In the data rows, the value 128 means zero.
Here are some points, one per row:
[ 83 145 175 105 123 131 171  88 155 110 152 137 100 115 170  67 184 176
 151  67 145 115 123  88 177 170 101 141 134 160 156 125]
[129 124 106  79 122 126 172 105 187 135  80  91  56 134 132  52 175 146
  99 134  96 129  38 162 144 110  81 125 105 122 157 134]
[ 97 169 109 156 141 134 143  96 110 104 101 108 100 102 113 149 125 165
  92  94 160 113 149 167 133 112 191 129  75 136 142 164]
[119 167 152 116 124 182  63 160 151 115  92 137 121 137  72 103 135  88
 146 137 182 119 129 128 146 111 110 178 147 140 110 164]
[169 117 150 104 111 113 168 115 116 111 113 119 128 125  72 158 141 126
 112 122  91 171 106 167 162 104 152  78 112 160  85 197]
[198  99 106 140 147  58 131 113 115 117 112  82 127 121 140 135  77 115
 225 129 144 128 129 172  99  98 117  97 157 176 122 134]
[118 114 180 157 163 125 144 102 138 108 152 121 139 102 118 117 101 131
 125 144 131 134 170 103 185 142 126 116 135 153 128 152]
[207 122 143  79  98 120  91 167 145  71 178 145 111  74 100 132 162  93
 152 180 177 122 146 125 121 121 152 140 162 121 130 123]
[154  98 124 180  64 115 121 122  77 132 135  77 145 112 148 122  94  96
 127 144 125 139 109  98 146 179 148 133 134 148  84 167]
[ 81  56 113 114 103 154 103 118 139  89 147  74 100 104 113 185 150  91
 164  69 101 127 114 172  88 147 153  91 157 109 146 171]
[112  96 117 120  90  81 114 163  69 148 188  58 134 149 132 151 157 165
 152 100 117 148 127  78 141 108 200 110 142 175 113  93]
[ 80  94 125  93  73  86  98 153  98 101 107 193 179  79 152 120 173 145
 141 113 151 156 149 109 164  79  93  62 151 109 110 166]
[137 149 114 125 165 108 117 144 110 130 105 116 105 129 110 103 153  97
 122 156 105 119 149 104 146 111 113 104 116 140 167 116]
[126  61 121 144 164 132 168 130 102 110 208 185  56  97 112  50 145  86
  87  75 161 102 186 150 132 136 137 119  84  89 153 164]
[109  72 106 140 149 112 144 128 141 122 115  72 106  64 109 138 179 108
 100  87 154 160  81  83 113  80  56 158 150 134 157 142]
[ 99 144 121 178 159 122 106  91 115  55  90 130 139  80 110  95 118 141
 138 101 118 111  96 128  90 171 146 117 175  66 166 181]
[105 154  85 148 121 131 149 159 153 180 118 147 109 133 125 158 179 144
 118 105 118  97  38 103 141 152 154 116  94 152 178  79]
[125 165 118 128 164 182 126  95 116  91 130 123  84 128 136 182 147 174
 100 184 127 152  98 118 119 117 109 145 155  52 108 125]
[157  61 212 138 106 118 140 184 145 128 119 164 124 137 185 165 120 107
 159 147 125 149 123 143 104  67 169  93  97  57 102 112]
[109  90 170  93 169 116 143 147 141 150 105 128  66 143 168 109 109 114
 122 163 193 134 104 167  88 138 123 139 170 187 127 106]
[101 194 131 130 140 138 135 154 123 133 114 108 154 182 127  63 116 114
 112 108 168 202 162 141  95 128 124 140  69 163 118 164]
[130  78 100 164 134  79 147 121 101 172  82 128  80 154  83 141 108 111
 150 104 130 105 122 111 108 133 164 124 127  58 164 169]
[ 66 115 127 154 145 151 130 137 122 106 118 119 186 118 185 158 157 190
 129 141 155 120 137 133 104 115  86 145 134  95 125 116]
[133  57 135 100 197 137 131 135 178 215 110  64 153  67 136  85 101 169
 170 107 138 119  98 141 115 119 120  86 136  74 116 121]
[117 108 143 162 134 154 101 160  74 134 132 211 115  73  93 111 137 146
 150 138  60 167 171 178 168 140  92 171 151 143 161 102]
[121 164  97  87  86 167 150  89 116  84 187  99  95 121  94 111 112 145
 118 109  94 102 159 118 131  73 133  99 122 110 118 121]
[130 111 159  98 136 105 198 197 129  96  85 109 137 149  91 127  88 118
 149 118 100 110  84  90 107 133  99 186  89 125 150 132]
[ 93 130 115  80 173 117  94  84 145 146 144 124 148 148  92 123 100  83
 121 125 109 144 150 135 213  96 151 155 109 147 112 118]
[153 114  96 113 143  72  78 101 138 116 160 129 148 153 163  98 151 112
  85  64  77  88 127 133 156 148  96  72 124  79 162 105]
[159 135 165 103  88 102 121 101 164 150  61  65 145 104 149  88 120 127
 133  37 107 152 103 138  75 105 158 151 103 108 127  44]
[154 125 120 100  97 186 107 139 165 105  91 168 124 123 152 131  95 102
  69 144  81 140 111  64 201 163 162 158 183 127 104 145]
[121 129 125 146 144 172 122 110  77 180 121 195 118 127 149 129  89 127
 130 109 114 122 138 107 136  84 160 136 169 135 108 115]
[128 136 113 113  89 131 122 106 121 101 103 134 147 120 186  77 102 143
 129 188 124 165 141 109  66 134 156 136 171 156 129 141]
[166 116 146 161 151 131 113 141 156 149 198  88 124 142 164  89 135 185
 177 141 112 132 157 132 135 175 102 175  72 151  70 122]
[147 125 123  55 145 107 115 170 119 160 158 134 126 116 154 105  83 168
  98 154 168 137  93  91 148 139 127 155 139 104  97 141]
[165 140 128 148 106 203 130 116 151 202 153 110 115 127 213 126 125  95
 155 161 158  66 130 169 108 113 129 141 110 182 120 147]
[ 77 125 150 110 103 102  77 159 141 160  55 151 162  82 189 183 119  92
 176 144 109 132 162 129 123 140 132 103 179 110 146 124]
[143 100 126 107 113 200  91 115 174 145 137 104 150 141 113 139  95 133
 132 131  91  96 122 101 159 131 141 133 121 124 129 103]
[177 114 175 123  91 106 137 121 177  67 116 150  95 130 114 117 169 122
  86  70 127 115 195 100  74 142 122 126 121 170 145 114]
[ 70 184  20 172 115 108 114 120 154 130 182 184  79  99  93 137 157 209
 111 138 192  85 162 101 169 129 153 160 126 134 122 147]
[104 142  90 100 115 149 125 146 133 187 129 125 103 183 110 119 125 145
 117  94 101 227 166  88  97 117 126  95 103 148 104 141]
[ 76 116 124 146 167 148 167 131 175 131 181 133 128 114 119  84 104 137
 108  14 143 137  71  86 105  90  50 121 172 150 150 142]
[130 165 112  63  92 116  85 150  54 131  98  85 167 122  98 153 153 104
 119 116 156  73 116 129 157 175 103 119 133 116  24 109]
[ 84  91 136 141 101 160 117 115 138 143 171 179 120  87  81 112 121 108
  95 223 127 144  96 119  96 137 139 121  77 138 121 117]
[124 162  98 112 133 116  66 177 175  96 158 110 110 171 207 156  94 175
 121 194 170  92 176 152 146 146 153 193  18 154 126 146]
[ 76  97 206 193 159 110 137 146  78 107  97 133 168 140 133  63 116 112
  39 121  84 119 116 133 195 136 136 175 179 159 128  90]
[ 90 121 157 111  90  67 135 187 102 134 138 151  47 147 173 165  86 136
  96 112  67 100 115 160 138  72  97 134  85  98 134 161]
[ 93 178 130 123 124 124  97 124 112 132 145 145 179 139 127 148 124 134
 130 212 112 116 163  31 101 153  70 119 128 183 170 106]
[117 136 134 120 146 121 144  91  72  87 161 152 153 116 142 117 111 129
  82 131 136 131 108 144  89  56 191 125 136 132 132 113]
[130 130 198 132 156 166 100 141  82 151  83 143 143  86  91 190  54 108
 164 111 115  98  77 162  96 101 145 119  85 151 126  98]
[133  62  40  81 143 147 161  72 153 115  82 134 159 157 152 196 136 174
 118 132 162 140 142 158 145 102  82 171 100 156 190 129]
[131 140 122 191 114  80 179 161 175  83 179 131 127 129  92 155  85 136
 120 101 171 168  73 112 156 149 112 134 174 119  83 127]
[ 99 157 129 115  88 121 112  92 152 106 102 161  99 146 109 114 106 139
 118 125 151 148 150  90 147 141 148 144  98 124 168  86]
[108 112 168 108 144 174  83 101  85 121 141 114 123 182 152 202 148 143
 119 143 121  83 146 139 121 135 148 164 105 157  98 206]
[118 145 118  36 118 118  92 114 185 211 209 117  83  76 108 201  73 168
 109 143 132 215 157 134 157 137 166 107  97 164 161 191]
[139 144 162 143 123  91 166  99  85 154 115 119  93 152 158 141 155 103
 145 170 118 138 109  87 165 146 125 167 144 123 201 165]
[100 150 142 144 107 102 132  74 122 119 114 124 110  74 147 182 140  98
  97 107 117 102 119 122 133  95  79 210 152  89 113  96]
[163 145 141 160 144 126 172  89 161  94 118 178  21  87 134 126 133 148
 139  69 144 170 148 109 203 146 166 143 158  97 127  93]
[ 78 144 121 118  90 113 198 127 172 143 105 111 166 144 107 141 156  87
 186 123 134 132 142 141 173 107 157 162 146 114 106 127]
[177 110 107 121 167 162 112 177 124 170 124 148 127 141 115 125 128 129
 125 141 102 150  96 156 135 191 121  97 125 179 170 124]
[138  86 182 151 128 127  87  96 188 180  89  82 129 143 125 132  85  86
 127 110 148  98 118 169 128 109  55 153  64 159 122  64]
[164  94 102 156 109 141  92 167  99 165  77  55 167 112 107 137 118  93
 131 134 152 127 166 165 172 105 102 104 102 151 132  88]
[144 154 179 176 102 140 118 120  74 194 120 116 183 152 107 200 163 144
  71 186 166 163 142 132  98 131 168  71 168 107 157 159]
[148 153 114 170 111 149 102 133 156  97 127 177 175 191 108 146 153  86
 124  92 137  85  46 128 129  63 142 124 156 141 151 136]
[167  89 114  85 135 168 181 175 111 155 132 144 113 118 124 135 126 153
 141 108 170  89 186  49 148 152 127  94  94 125 128 152]
[129 104 124 113 104 130  66 119 103 156  69 144 103 155 118 164  83 134
 147 152 183 133  90 126 126 176 123 138 124  87 138 132]
[137  91 139 120 195  96 125  81 201 134  98 167 166 166 117 124 132 114
  96 154 113 114 141 120 125 132 134 102 101 143  81 176]
[190 129 138 107 128 132 100 169 164 178  93 122 129 148  75 100 132 171
 141 142  63 122 140 189  25  72 127 140 152 138 154 128]
[ 60 130 146  89 107 115 135 116 134  75 199 168 149 111  88 105 182 110
 115 156 154 151 122 168 151 156 169 104  84 138 135  95]
[ 76 127 124 117 178 142 164  76 133  94 131 131 105 111 124 179  77 131
 177 145  87 156  86 112  96 154  90  47  83 148  81 115]
[148 143 115 116 157 130 138 156 133 143 134  85 144 104 162 155 104  64
  74 145  99 103 199 112 150  97 119  53 170  98 165 115]
[178 120 137 138 100 138  75 134 121 119 124 102 168 150  75 118  85 171
 186 145 129 119 127 129 148 142 113 122 112 166 131  99]
[123 143 155 138 160 118 136 165  79 137 156 194 124 152 107 121 162 140
  80  99 137 152  71  68 110 128  88 154 198 122 135 125]
[158 183  67 159 137  38 120  83  29 188 100 185 178  87  73  91 118 149
 111 145  54 120  84 133  74 119 152  83 185  85 112 170]
[133 149  72  63 126 132 113 121 107 131 156 120 126 130 153 175  65 112
 152  99 129 178  68  96 153 108 143 175  78 136 126 167]
[182 128 113  86 198 112 100  74  98 127 154 127  99 170 132 130 116 116
 145 112 129 187  93 126 142 137 103 155 131 132 155 131]
[131 100 105 144 150 152  94 142 156  81 159  86 133 189 107 127 128 168
 119 148  81 124 139  79  75 177 172 144 169 152 112  74]
[123 108  80 138 145 131 108 115 121  95  81 181 153 139 139  97 141 121
  49 128 136 102 121 117 123 108 137 170 102 128  86 117]
[122 134 159 176  60 156 126  87 159 140 155 174 156 160 175  95 102 159
 145 105  89  96 128 125 107 108  72 111 125 113  82 134]
[144 130  96 171 129 155 221 139  91 188 120 115 105 118 147 129 122  85
 169 115 116 193 109 170 112 105 134  93  90  57 131  80]
[120 162  84  90 174 100 163 142 118 108  98 164 112 105 142 147 177  28
 130  82 121 109 113 153  86 163 155 101 134 164  98 113]
[137 126 116  97  81 102 185 141 102  59 120 132 148 188 149 158  97 162
 118 128 102 137 166 186 131 187  86 140 157  96 150 143]
[155 138 113 142 140 155 151 125 177 171 127 124 148  72 140 179 147 103
 129 157  46  93  99 116  89 168 159 186 134 129 128 148]
[131  80 125  93  72 182 113 100  88 125 105  94  94 115 129 117 105 144
 139 113  83 154 140 141 117 129 139 171 148 111 139 120]
[ 99 146 163 146 132 132 127 180 139 159 103 106 164 150 119 145  63  58
 138 120 105 131 147 165 120 139 145 127 110  66 136 201]
[132 152 122 101 202 111 166  97  92 124 122 110 148 153 147 107 169 150
 149 151 135 137 134  84 128  81  79 121 143 107  97 141]
[182 195 125 165 149 147 138 133 126 114  75 130 132  35 165 131 148 153
 104 116 105 160 129  75 140 134 129  91  79 138 131 135]
[170 138 112 182 155 118  31 147 106 120 118 124 107 154 172 138 199 110
 147 113  97 187 128 128 128 123 163 131 115 122 138 148]
[109  94  99 211 153  60  85 144 175 118 138 115 106 138 132 123 133  88
  97 132 134 126 139 115 129 120 129 112 139 169 110 128]
Along one direction, these points spread out more than along any other. How far along it is each point below, from 0 to 99? 50 is the average, and the first point above lies past it. One standard deviation of the points above along it is 16.
[198  99 106 140 147  58 131 113 115 117 112  82 127 121 140 135  77 115
 225 129 144 128 129 172  99  98 117  97 157 176 122 134] 23
[139 144 162 143 123  91 166  99  85 154 115 119  93 152 158 141 155 103
 145 170 118 138 109  87 165 146 125 167 144 123 201 165] 56
[167  89 114  85 135 168 181 175 111 155 132 144 113 118 124 135 126 153
 141 108 170  89 186  49 148 152 127  94  94 125 128 152] 53
[137 149 114 125 165 108 117 144 110 130 105 116 105 129 110 103 153  97
 122 156 105 119 149 104 146 111 113 104 116 140 167 116] 53
[148 143 115 116 157 130 138 156 133 143 134  85 144 104 162 155 104  64
  74 145  99 103 199 112 150  97 119  53 170  98 165 115] 42
[177 114 175 123  91 106 137 121 177  67 116 150  95 130 114 117 169 122
  86  70 127 115 195 100  74 142 122 126 121 170 145 114] 65
[144 154 179 176 102 140 118 120  74 194 120 116 183 152 107 200 163 144
  71 186 166 163 142 132  98 131 168  71 168 107 157 159] 35
[108 112 168 108 144 174  83 101  85 121 141 114 123 182 152 202 148 143
 119 143 121  83 146 139 121 135 148 164 105 157  98 206] 37
[ 76  97 206 193 159 110 137 146  78 107  97 133 168 140 133  63 116 112
  39 121  84 119 116 133 195 136 136 175 179 159 128  90] 69
[ 99 157 129 115  88 121 112  92 152 106 102 161  99 146 109 114 106 139
 118 125 151 148 150  90 147 141 148 144  98 124 168  86] 64
[105 154  85 148 121 131 149 159 153 180 118 147 109 133 125 158 179 144
 118 105 118  97  38 103 141 152 154 116  94 152 178  79] 58
[100 150 142 144 107 102 132  74 122 119 114 124 110  74 147 182 140  98
  97 107 117 102 119 122 133  95  79 210 152  89 113  96] 63
[118 145 118  36 118 118  92 114 185 211 209 117  83  76 108 201  73 168
 109 143 132 215 157 134 157 137 166 107  97 164 161 191] 39
[153 114  96 113 143  72  78 101 138 116 160 129 148 153 163  98 151 112
  85  64  77  88 127 133 156 148  96  72 124  79 162 105] 62
[117 136 134 120 146 121 144  91  72  87 161 152 153 116 142 117 111 129
  82 131 136 131 108 144  89  56 191 125 136 132 132 113] 62
